One vector is turned by the same rotation once a step. Each row is the vector after some number of steps, and that number follows the row.
The counts run from 0 to 359.
[-0.93  0.62 -2.94 -0.37  2.41  3.02  0.93 -1.48  0.19 -1.49  0.98 -0.22
  2.20 -1.43 -0.57 -0.24  0.67  0.73  2.73  1.13  3.15  1.19 -0.76 -0.06
 -0.08 -2.66  0.86 -1.80 -1.23 -0.55  1.45 -2.24 -1.67 -0.70 -1.77  0.35
  0.46  1.79] | 47
[-0.31  1.20 -2.47 -0.06  0.93  0.54  1.28 -1.46  2.95 -0.98  1.32 -1.43
 -0.56 -3.19 -0.50  0.09  1.22  2.31  2.62 -0.04  4.00  0.38  0.38  0.79
  2.02 -1.98 -1.16 -1.41  0.38  0.50  0.64  0.19 -0.36 -0.33  0.17 -1.49
  1.11  1.44] | 321
[-0.69 -0.57  0.25  1.58  3.65  2.62 -1.16  0.51 -1.11 -1.78  1.12 -0.10
  0.99 -0.28  0.15  0.95  2.99 -0.96  1.39  0.60  2.20  1.73  2.38 -2.97
 -0.57 -1.87  0.84 -1.23  0.64 -0.47  2.28 -1.44 -2.26 -0.57 -1.61 -0.73
  0.29 -0.14] | 349
[-1.37  0.00 -3.59  0.24  0.22  0.40  0.68 -0.83 -1.67 -2.57  1.10 -2.04
  2.96 -2.10  1.33  0.49  1.01  0.30  1.16  0.71  1.63 -3.12  0.23 -2.82
  1.09  0.58 -0.06 -0.27 -1.71 -0.67  1.13 -0.41  1.23  0.26 -2.50  2.82
  0.16  1.38] | 116
[-0.04  1.19 -4.05 -0.58  1.08  0.05  0.56 -0.63  2.79 -1.98  0.48 -1.62
 -0.28 -3.19  0.28  0.82  1.04  2.24  3.32 -0.05  2.63  0.29  0.59  0.71
  2.06 -1.97 -0.76 -2.04 -0.29 -0.22  0.80 -0.03 -0.23 -0.75 -0.07 -1.29
  1.78  1.52] | 319
[-0.86 -0.47 -2.50  0.22  0.02 -1.84 -2.67 -1.93 -0.22  0.94  0.35 -0.49
 -1.51 -1.25 -1.57 -0.75  3.27  0.91  4.22  1.64  0.58  0.56  0.78 -0.36
  1.61  0.07  1.11 -0.88 -1.40  0.04  2.31  1.03 -2.83  0.21 -1.00 -1.42
  0.87 -2.06] | 283
[-1.89 -0.25 -2.16  0.42 -0.52 -1.52 -2.46 -2.38  0.45  2.09  0.80 -0.99
 -2.17 -1.55 -0.86 -0.79  3.63  1.29  3.19  0.82  1.00  0.10  0.53  0.56
  1.60  0.08  0.90 -0.54 -0.36  0.73  2.13  1.21 -3.09  1.76 -1.23 -2.14
  0.40 -1.80] | 285
[-1.46 -0.04 -0.60  1.34 -1.53 -0.13 -1.16 -2.93 -3.07 -0.22  0.22 -0.31
 -0.07 -1.50 -0.04 -3.19  2.15 -0.77  1.27  0.39  1.81 -0.98 -1.51 -0.59
  0.92  1.80  0.92 -1.53 -2.72 -1.54 -0.35  0.50 -3.35 -1.62 -0.33  0.55
 -0.67  0.44] | 175
[-1.21  0.21 -3.89 -0.57 -0.18  0.48  1.30 -0.89 -1.71 -2.97  0.48 -1.92
  3.33 -2.03  1.14 -0.26  1.66  0.79  1.13  0.65  1.53 -3.18 -0.54 -2.65
  1.27  0.79 -0.18 -0.22 -1.95 -0.97  0.50 -0.30  0.62 -0.19 -2.53  2.43
  0.49  1.75] | 117
[ 0.20  1.01 -0.07 -0.10 -0.41  1.73  1.18 -0.72  0.92 -2.26  0.82 -1.07
  1.42 -3.85 -1.91 -3.55  1.59  0.79  1.12  0.56  3.74 -0.71 -2.63 -0.57
  0.88 -0.17 -0.84 -0.61 -0.87  0.57 -0.01  0.19 -0.63 -1.41  1.83  0.26
  0.36  1.40] | 140
[-1.23 -0.81  0.89  2.70  1.98  3.05  1.22 -0.87  0.01 -0.69  0.84  1.17
  1.94 -1.64  1.64  0.78  0.61 -1.68  0.14  0.25  4.94 -0.98  2.37 -0.81
  0.41 -2.77  0.19  0.17  1.19  0.62  0.27 -1.67 -1.13  1.10 -1.65  0.31
 -1.28  1.85] | 57
[-1.06 -0.57 -2.45 -0.64  0.67  1.95 -1.82 -2.61  0.08 -0.94 -2.95 -1.61
  0.49 -2.11  0.29 -2.00  0.26 -0.93  2.11 -1.58  2.78  1.42 -0.34  0.32
  1.47 -0.96  0.45 -2.69 -0.64 -1.73 -1.51 -1.39 -2.88 -1.38 -0.82 -1.18
  0.54  0.58] | 245
[-2.75  1.10 -1.68  0.31  1.17  2.76  0.73 -0.57  2.02  0.49  2.49 -0.59
  0.98 -2.03 -1.31 -0.26  2.18  1.70  2.07  2.16  2.47 -0.05 -0.98  1.41
  0.63 -2.48 -1.08  0.11  0.07  2.65  2.55 -0.30 -0.34  1.54 -0.71 -0.39
  0.62  0.99] | 34
[ 1.47 -1.85 -0.80 -0.02  0.69 -0.14 -1.91 -1.20 -0.33 -2.04 -3.16 -0.86
  0.05 -2.27  0.18 -0.45  1.05 -1.85  1.70 -1.37  1.92  0.85  2.73 -1.18
  2.31 -0.99  1.94 -1.99 -0.11 -1.26  0.64 -0.48 -3.94 -1.04  0.43 -1.53
  0.44 -0.79] | 261
[-1.51 -0.48 -1.90  1.61  0.00 -0.26  0.23  0.77  2.26 -0.29  0.67 -1.06
  0.50 -2.84  0.29  0.88  2.27  1.36  0.83  0.99  2.56 -2.13  1.41  0.06
  1.33 -2.38 -0.44  1.17  1.01  2.97  3.18  0.87 -0.21  2.98  0.07 -0.44
  0.69  0.16] | 19
[-1.13  0.88 -3.43  0.02 -0.94 -0.20  2.16 -2.32 -0.64 -1.74  2.04 -1.41
  1.88 -3.10 -0.49 -1.25  0.80  1.96  1.86  0.60  2.27 -2.40 -2.25 -0.14
  2.03  0.63 -1.34 -0.77 -1.76 -0.11 -0.11  0.52  0.74 -0.58 -1.00  1.87
  0.27  2.72] | 121
[-0.85 -0.16  3.01  2.03  0.70  3.73 -0.20  0.16  0.06 -2.23  0.28 -0.86
  2.43 -2.86 -0.11 -2.57  2.54 -1.51 -1.29  0.06  3.80 -1.66 -0.33 -2.71
  0.49 -0.75 -1.10  1.18  1.04  1.50  0.16 -0.67 -0.23 -0.06  1.24  0.08
 -0.52  1.17] | 147
[ 0.16 -0.91 -2.22  1.13 -1.38 -1.76 -1.52 -1.80 -2.19 -1.91 -2.22 -1.32
  0.80 -2.38  1.00 -0.99  1.99 -0.69  0.56 -1.05  0.73 -2.73  0.71 -2.26
  1.69  2.14  1.52 -0.52 -1.50 -1.43  0.03  0.94 -2.62 -0.43 -0.89  0.97
  0.02 -0.63] | 189
[ 2.23 -1.51  1.28  2.16  1.58 -0.49  0.50 -0.01 -1.80 -1.52  0.19  1.34
  1.28 -2.24 -0.20  0.84  2.44 -1.65  1.15  0.34  2.74 -1.85  2.55 -3.62
  0.66 -0.56  2.31 -0.33 -0.11 -0.26  3.12 -0.12 -1.80 -0.02 -0.26  1.24
 -0.55  0.16] | 78
[-0.57 -1.92  0.71  1.88  0.82  1.39 -1.97 -0.64  0.30 -1.16 -3.13 -0.30
 -0.51 -2.48  1.92 -0.19  0.91 -2.37  0.13 -1.92  3.42  0.08  3.39 -1.62
  1.95 -1.24  1.53 -0.34  2.14 -0.27 -0.82 -0.17 -2.79 -0.05  0.02 -1.54
 -0.11 -0.74] | 257
[-2.15  0.98 -2.42  0.17  1.31  2.18  0.47 -0.46  2.36  0.30  1.95 -0.71
  0.95 -2.20 -1.50 -0.75  1.85  1.62  2.59  2.36  2.57  0.09 -1.36  0.99
  0.91 -2.39 -0.66 -0.55 -0.87  2.49  2.91 -0.83 -0.54  1.56 -0.66 -0.76
  0.89  0.23] | 33
[-1.18 -1.14 -1.31  2.14 -2.83 -2.44 -1.02 -0.71  0.40  0.50 -0.55 -1.95
 -0.34 -3.90  0.56 -2.10  2.27  0.38 -0.69 -0.39  2.03 -3.32 -0.18 -0.44
  2.80  1.81 -0.39  1.17  0.71  1.60  0.17  3.04 -1.12  0.80  1.17 -0.67
 -0.79 -0.04] | 198
[-0.49  0.85 -0.22  1.47  1.83  1.90  0.44 -0.49  1.68 -0.89  2.12 -0.02
 -0.36 -2.40 -1.79 -1.14  2.74  1.18  2.79  1.13  3.77  2.41 -0.07  0.16
  0.77 -2.58 -0.81 -1.42  0.18  0.67  1.90 -0.97 -1.33 -1.21  0.61 -1.92
  0.96  0.52] | 339
[ 1.28 -0.40  0.65  1.22  0.69  0.05  2.08 -1.84 -0.40 -0.58  1.37  2.38
  0.30 -3.00 -1.15 -1.42  1.28  0.29  2.63  0.65  4.64 -0.36  0.07  0.86
  1.54 -1.60  1.60 -2.14 -0.80 -0.02  1.12 -0.27 -3.16 -1.14  0.07  0.30
 -0.88  1.99] | 68
[-1.65  0.92 -1.56  0.68  1.42  2.87  1.45 -1.93  0.86 -0.32  1.81  0.82
  1.05 -2.03 -1.15 -1.06  0.62  0.70  2.48  1.50  4.13  0.72 -0.89  1.20
  0.63 -2.90  0.10 -1.66 -0.90  0.24  0.93 -1.32 -1.69 -0.28 -1.59  0.13
 -0.23  2.31] | 50
[-1.20 -1.86  0.27  2.67 -1.24 -1.01 -1.72 -1.41 -2.25 -0.81 -1.87 -1.22
  0.94 -1.64  2.64 -0.82  2.26 -1.35 -1.30 -1.19  1.92 -3.21  1.58 -2.53
  1.63  2.24  1.09  0.66 -0.05 -0.95 -0.62  0.75 -2.18  0.68 -0.44  0.82
 -0.60 -0.04] | 185
[-3.47  0.51 -2.37 -0.25 -0.57  2.79 -1.58 -2.32  2.08  0.20 -0.63 -2.02
 -0.28 -2.03 -0.70 -2.87  1.61  0.59  1.60  0.56  2.51  0.61 -2.42  1.39
  1.83 -0.79 -1.43 -0.55 -0.77  0.36 -1.16 -0.94 -1.12  0.16  0.21 -1.63
  1.06  0.28] | 231
[-3.34 -0.20 -0.58  0.66 -1.56  1.66 -2.13 -0.17  2.43 -0.07 -0.68 -2.96
  0.28 -2.70 -0.08 -2.42  2.65  0.26 -0.22  0.63  1.50 -1.65 -1.11 -0.72
  1.16  0.57 -1.97  2.09  0.95  2.46 -0.10  1.10  0.88  2.23  0.68 -1.53
  0.66 -0.63] | 217
[-1.50 -0.44 -1.05  1.06 -0.52  1.27 -0.73 -3.41  1.53  0.16 -1.37 -0.83
 -0.94 -2.88  0.21 -2.58  0.04 -0.46  1.97 -0.92  3.88  1.79 -0.13  1.61
  2.15 -1.19  0.17 -1.79  0.14 -0.82 -2.00 -0.25 -3.05 -1.11  0.22 -2.11
 -0.23  1.23] | 249
[ 2.10 -0.49 -0.57  0.61  0.67 -1.58  0.41 -0.54 -2.76 -1.22  1.39  1.23
  1.15 -2.99 -1.70 -1.50  2.68 -0.30  3.07  1.11  2.23 -0.94  0.23 -2.02
  0.62 -0.39  2.51 -1.27 -2.01 -0.31  3.10  0.81 -2.36 -0.86 -0.06  1.21
 -0.11  0.32] | 83
[-0.87  0.12 -3.26  0.26 -0.43 -1.99  0.76  0.00  1.88  0.33  0.93 -0.34
 -0.22 -3.23 -1.21  0.74  2.05  2.49  2.49  1.31  2.41 -1.64  0.02  1.96
  1.70 -1.72  0.45  0.14  0.07  2.24  2.74  1.99 -1.72  1.63  0.18 -0.67
  0.62  0.62] | 15
[-1.63 -0.29 -3.17  1.12  0.83  0.78 -0.41 -0.08  1.57 -1.46 -0.17 -2.36
  1.00 -1.87  2.42  2.62  0.77  0.75  0.87 -0.81  2.73 -1.24  3.51 -1.24
  2.19 -0.90 -1.03  0.36  1.28  0.73  0.49 -0.46  1.04  1.57 -2.32 -0.81
  1.31  0.58] | 311
[-0.37  0.01 -0.96  1.55  2.73  1.32 -0.64 -0.78 -1.62 -1.40  1.87  0.52
  0.11 -1.08 -0.49  0.23  2.71  0.07  2.47  0.85  2.06  2.53  0.83 -1.67
 -0.44 -0.96  1.61 -2.25 -1.38 -1.90  2.25 -1.12 -3.42 -1.71 -1.62 -0.12
  0.51 -0.06] | 353
[-0.72  0.33  0.82  0.55  0.43  2.17 -0.84 -1.38 -1.55 -0.63  0.62 -0.12
  0.93 -2.79 -2.16 -4.34  3.24 -0.84  1.55  0.94  2.80  0.64 -2.98 -1.95
 -0.18  0.13  0.16 -1.11 -1.67 -0.60  0.22 -0.23 -2.72 -1.71  1.01 -0.33
 -0.37  0.82] | 157
